B =
[[129 126 125 129 130 123 127]
 [123 137 127 134 131 120 138]
 [146 126 136 129 126 135 148]
 [135 129 131 124 127 141 126]
 [121 126 121 111 131 128 115]
 [124 130 128 124 128 123 121]
 [123 134 130 126 127 141 153]
 [121 131 123 129 133 131 122]
 [133 120 129 128 130 128 126]
 [117 137 129 128 122 149 127]
 [124 128 131 124 130 124 130]
 [119 119 122 116 133 136 143]
 [117 138 132 131 136 137 101]
 [127 124 144 130 128 113 120]
 [128 128 122 121 131 125 128]
 [134 125 137 128 125 124 113]]
Rows and columns are numbered from 1.
Give the entry in the bottom-right corner.
A: 113
Give the entry in row 1 and column 2.
A: 126
Give the entry in row 2 and column 1.
A: 123
The largest entry: 153
The entry directly below the smallest entry: 120
The entry at row 1, column 1 -> 129
Give the entry in row 2 and column 2.
A: 137
Give the bottom-left entry.
A: 134
The entry at row 3, column 1 is 146
The top entry of the column that holds the smallest entry: 127
The entry directly above the largest entry -> 121
The smallest entry is 101
Give the entry directly below the largest entry.
A: 122
Give the entry directly above the smallest entry.
A: 143
